[109 121 133 149 151] --> 133, 151

[[132 113 107 112 115]
 [129 118 135 127 114]
 [101 132 149 109 146]] --> 135, 149

[[111 135 157 129 109 149 141]
 [145 123 106 120 150 109 113]
 [138 131 132 120 155 130 132]] --> 120, 157

[157 114 116 122 132] --> 116, 157

[123 126 135 103 151 127 130] --> 103, 151

[156 103 147 126 144] --> 147, 156

[145 143 157 133 120] --> 157, 157

[105 126 128 129 155 139 128] --> 129, 155
---
[[139 113 144  98 147]
 [128 143 149 132 126]
 [117 132 115 132 118]] => 115

[[126 142 142 109 125 119 130]
 [126 129 107 144 132 138 125]
 [126 119 143 107 156 112 151]] => 143

[[109 146 115 102]
 [111 141 109 111]
 [151 106 140 132]] => 140

[[124 135 125 133 127 134 132]
 [121 140 126 135 126 128 133]
 [143 105 129 117 130 125 128]] => 129

[[124 128 113 137 121 120 134]
 [141 133 137 130 113 110 135]
 [120 123 126 149 132 106 113]] => 126

[[119 119 123 130 102 121]
 [114 123 108 108 105 119]
 [133 121 119 132 130 132]] => 119

[[121 117 148 130 114]
 [123 146 118 127 153]
 [130 125 134 116  98]] => 134

[[144 145 148 153 136 122 157]
 [107 152 156 130 118 138 119]
 [108 120 138 113 120 115 113]] => 138

[[115 147 151 111]
 [126 125 138 142]
 [133 118 137 145]] => 137

[[108 127 145 110]
 [147 144 140 130]
 [ 99 133 139 116]] => 139
---
[[138 107 102 135  99 127 155]
 [146 155 149 111 138 102 125]
 [136 102 103 128 119 148 154]]
103

[[152 123 111 119]
 [113 116 146 124]
 [103 142 144 128]]
144

[[128 114 110 124 132 138 132]
 [145 117 111 112 151 138 120]
 [135 125 122 143 140 121 120]]
122

[[106 121 134 131 146]
 [134 129 129 127 117]
 [132 122 130 132 119]]
130

[[126 109 121 130 149]
 [143 137 139 131 147]
 [126 146 132 125 101]]
132

[[106 116 117 145 112 118]
 [128 153 141 124 135 137]
 [102 117 135 118 138 125]]
135

[[110 148 109 130 107 135 134]
 [104 130 110 149 142 116 134]
 [119 119 139 117 152 149 132]]
139
---
array([117, 139, 106, 113, 134])
106, 139

array([133, 135, 146, 152, 142, 138, 134])
152, 152

array([144, 109, 106, 128, 116])
106, 144

array([142, 118, 151, 130, 125, 134, 130])
130, 151

array([107, 137, 144, 133, 119])
144, 144

array([121, 103, 121, 123, 125, 113, 131])
123, 131

array([[138, 124, 128, 136, 130],
       [123, 130, 134, 117, 132],
       [149, 144, 139, 125, 135]])
134, 149

array([125, 157, 133, 104, 144, 141, 145])
104, 157

array([148, 130, 152, 133, 121, 129, 124])
133, 152
---
[[108 122 152 147 112 120]
 [119 134 151 140 113 126]
 [131 124 158 137 125 119]] -> 113

[[158 124 122 124 122 120 121]
 [129 122 124 130 123 121 129]] -> 120

[[112 109 131 111 101]
 [140 141 146 137 142]] -> 111

[[124 132 105 133 133 128 119]
 [133 142 104 143 143 126 118]] -> 128

[[132 126 132 132 125 125 104]
 [135 136 131 138 142 136 132]] -> 125

[[136 153 114 119 127 124]
 [144 139 132 130 137 132]
 [143 120 135 133 125 117]] -> 137
---
array([137, 108, 106, 122, 112, 132]) ans = 137, 132

array([[124, 155, 128, 116],
       [133, 149, 130, 130],
       [135, 129, 122, 122]]) ans = 155, 149

array([134, 108, 127, 156, 138,  98, 136]) ans = 156, 138

array([125, 134, 142, 115, 140,  98, 139]) ans = 142, 140

array([132, 119, 128, 150]) ans = 150, 132

array([ 99, 130, 111, 131, 112]) ans = 131, 130

array([154, 129, 134, 120]) ans = 154, 134

array([113, 146, 142, 142, 152, 112]) ans = 152, 146
---
[[131 135 132 119 128 119 129]
 [129 107 126 120 118 115 117]] 135, 132

[[129 130 128 127 152 103]
 [128 128 129 127 127 104]] 152, 130

[[143 147 124 131]
 [127 151 130 115]] 151, 147

[[125 114 151 116]
 [130 133 124 131]
 [135 128 130 148]] 151, 148

[[141 117 125 125 130]
 [111 117 113 113 103]
 [127 143 101 101 102]] 143, 141

[[136 129 131 148 149 126 150]
 [137 139 141 136 114 117 148]] 150, 149

[123 113 110 105 129 138] 138, 129

[111 126 152 119 102 129] 152, 129

[[106 104 145 141 140 137 118]
 [146 124 152 135 118 117 138]
 [139 144 117 115 131 120 120]] 152, 146

[153 105 121 147 114] 153, 147
---
[[131, 125, 115, 127, 149, 146], [115, 143, 119, 139, 154, 126], [127, 134, 148, 132, 127, 145]] gives 115
[[128, 108, 113, 149, 138, 126, 118], [135, 108, 132, 117, 126, 143, 142], [135, 108, 138, 122, 130, 138, 136]] gives 113
[[141, 131, 150, 128, 128], [110, 116, 110, 142, 146], [109, 140, 104, 150, 116]] gives 150
[[144, 133, 150, 148], [124, 133, 131, 102], [128, 120, 125, 138]] gives 150
[[105, 155, 152, 106, 148, 128], [135, 113, 114, 127, 109, 141], [100, 149, 129, 98, 133, 133]] gives 152
[[98, 108, 120, 143], [117, 108, 125, 134], [106, 108, 122, 139]] gives 120
